Here are some points, one per row:
[ 0.4 -1.2 -0.1 -0.6 -0.1 -1.8 -0.6 -0.1  0.8 -0.1  1.5 -0.5  0.  -1.6
  0.7]
[ 0.6  0.9 -0.1 -1.3  0.5 -0.4 -0.7  0.1  0.7 -0.6  0.4 -1.8 -1.2 -0.6
 -0.1]
[ 0.8  0.9 -0.4 -1.7 -0.1 -0.4 -0.7  0.2  0.2 -0.2  0.1 -1.8  0.2  0.6
  0.3]
[-1.2  0.6  0.   0.2 -0.2  1.2  1.  -0.2  1.3  0.7 -1.6  0.9  0.7  0.2
 -2. ]
[ 0.5 -0.6  1.7  1.2 -0.3  0.3  0.2  0.1 -1.3  0.1  0.7  1.8 -0.8 -0.2
  1.6]
[-0.8  1.2  1.4  0.5 -0.1  1.2  1.5  0.   0.8  0.5 -2.   0.5  1.2  0.4
 -1.9]
[-0.7  0.8  1.   0.  -0.3  1.1  1.7 -0.2  0.8  1.  -2.1  0.5  2.1  0.5
 -2. ]
[ 0.7 -0.9  0.8  1.4  0.7  0.6  0.2 -0.7 -1.5 -0.3  1.1  1.2 -1.1 -1.3
  0.8]
[ 0.6 -0.7  1.1  0.   0.9 -1.8 -0.9 -0.4 -0.1 -0.5  1.9 -1.1 -0.6 -1.5
  0.6]
[ 0.9 -0.2  2.3  1.3  0.6  0.4 -0.7 -0.2 -1.6 -0.9  0.5 -0.5 -0.2  0.5
  1.5]
[ 0.4  1.4  0.1  0.2  0.7 -0.4 -1.   0.9 -0.1 -0.9 -0.1 -2.3 -1.5  1.
 -0.1]
[ 1.  -0.7  1.2 -0.4  1.  -1.8 -1.1 -0.3 -0.2 -0.4  2.  -1.5 -0.3 -1.1
  0.5]
[ 0.2  0.3  1.   1.2  1.   0.1  0.3  0.4 -0.3  0.9  0.3  1.2 -2.7  1.3
  0. ]
[-0.8 -0.1 -3.7 -1.9 -0.7  1.2 -0.5 -0.6  1.6 -0.4 -1.   0.4  0.   0.4
 -0.9]
[ 0.6 -0.5  2.5  1.  -0.1  0.3  0.2  0.  -1.8  0.2  1.   1.6 -0.7 -0.2
  1.6]
[ 0.   2.   0.5 -1.2 -0.2  0.6 -0.4  0.2 -0.1 -0.2 -1.2 -1.4  0.2  1.2
 -0.8]
[-0.4  1.5  1.4 -0.9 -0.8  1.   1.4 -0.6  0.1  1.3 -2.4 -0.4  3.1  0.7
 -1.2]
[-0.6 -2.3 -2.6  0.4 -0.7 -1.6  0.3  0.9  0.9 -0.1  1.5  0.7 -1.1 -1.
  1.2]
[-1.2  0.6 -0.1 -0.1 -0.6  1.1  2.  -0.9  0.3  1.5 -2.1  2.   4.3 -1.
 -2.1]
[-0.1 -1.5 -3.7 -1.2 -0.8 -0.4 -0.3  0.   1.4 -0.2 -0.2  0.5  0.6 -0.1
  0.1]
[-0.6 -2.  -1.3  0.6 -0.4 -0.9 -0.2  0.3 -0.1 -0.4  1.2  0.7 -0.2 -0.5
  1. ]
[ 0.2 -0.9  0.5  1.4  0.3  0.4  0.2 -0.9 -1.5 -0.1  1.1  2.2 -0.6 -1.3
  0.4]
[-1.2 -0.7 -2.7  0.  -0.3 -0.3 -0.5  0.6  0.9 -0.7  0.2  0.5 -1.2 -0.1
 -0.3]
[-0.6  1.7  1.4 -0.3 -0.5  1.3  0.9 -0.6  0.4  0.7 -2.1 -0.2  1.9  0.5
 -1.7]
[ 0.6 -0.6 -0.3  0.7  0.3 -0.5 -0.6  0.3 -0.9  0.   0.8 -0.5  0.   0.4
  1.1]
[-0.2  2.2  0.1 -0.6  0.2  0.8 -0.3  0.8  0.5 -0.4 -1.1 -1.6 -1.1  1.
 -0.9]
[-0.8 -0.9  0.5  2.   0.2  1.5  0.3 -0.2 -0.2 -0.1  0.1  1.6 -2.3 -0.3
  0.5]
[ 1.   0.9 -0.1 -0.4  0.2 -0.7 -0.7  0.6 -0.9 -0.4  0.  -1.5  0.2  1.5
  0.5]
[ 1.3  1.   0.3 -1.5  0.3 -0.3 -0.7  0.2 -0.1 -0.1 -0.1 -1.8  0.3  0.6
  0.6]
[-0.5 -2.3 -2.4  0.1 -0.8 -1.8 -0.2  0.4 -0.1  0.1  1.2  0.8  0.8 -0.2
  1. ]
These points spread out most along one direction. For each point below, how far along it does it lie, from 0 to 9? The average is between 4 and 5, and the first point in the table lies past the average.
[-1.2  0.6 -0.1 -0.1 -0.6  1.1  2.  -0.9  0.3  1.5 -2.1  2.   4.3 -1.
 -2.1] 1
[ 0.   2.   0.5 -1.2 -0.2  0.6 -0.4  0.2 -0.1 -0.2 -1.2 -1.4  0.2  1.2
 -0.8] 3
[ 0.6 -0.7  1.1  0.   0.9 -1.8 -0.9 -0.4 -0.1 -0.5  1.9 -1.1 -0.6 -1.5
  0.6] 6
[-0.1 -1.5 -3.7 -1.2 -0.8 -0.4 -0.3  0.   1.4 -0.2 -0.2  0.5  0.6 -0.1
  0.1] 5
[-0.2  2.2  0.1 -0.6  0.2  0.8 -0.3  0.8  0.5 -0.4 -1.1 -1.6 -1.1  1.
 -0.9] 3
[-0.4  1.5  1.4 -0.9 -0.8  1.   1.4 -0.6  0.1  1.3 -2.4 -0.4  3.1  0.7
 -1.2] 1
[ 0.6 -0.6 -0.3  0.7  0.3 -0.5 -0.6  0.3 -0.9  0.   0.8 -0.5  0.   0.4
  1.1] 6
[ 0.4  1.4  0.1  0.2  0.7 -0.4 -1.   0.9 -0.1 -0.9 -0.1 -2.3 -1.5  1.
 -0.1] 5
[ 1.  -0.7  1.2 -0.4  1.  -1.8 -1.1 -0.3 -0.2 -0.4  2.  -1.5 -0.3 -1.1
  0.5] 6
[ 1.3  1.   0.3 -1.5  0.3 -0.3 -0.7  0.2 -0.1 -0.1 -0.1 -1.8  0.3  0.6
  0.6] 4
[-0.6 -2.  -1.3  0.6 -0.4 -0.9 -0.2  0.3 -0.1 -0.4  1.2  0.7 -0.2 -0.5
  1. ] 6
[ 1.   0.9 -0.1 -0.4  0.2 -0.7 -0.7  0.6 -0.9 -0.4  0.  -1.5  0.2  1.5
  0.5] 5
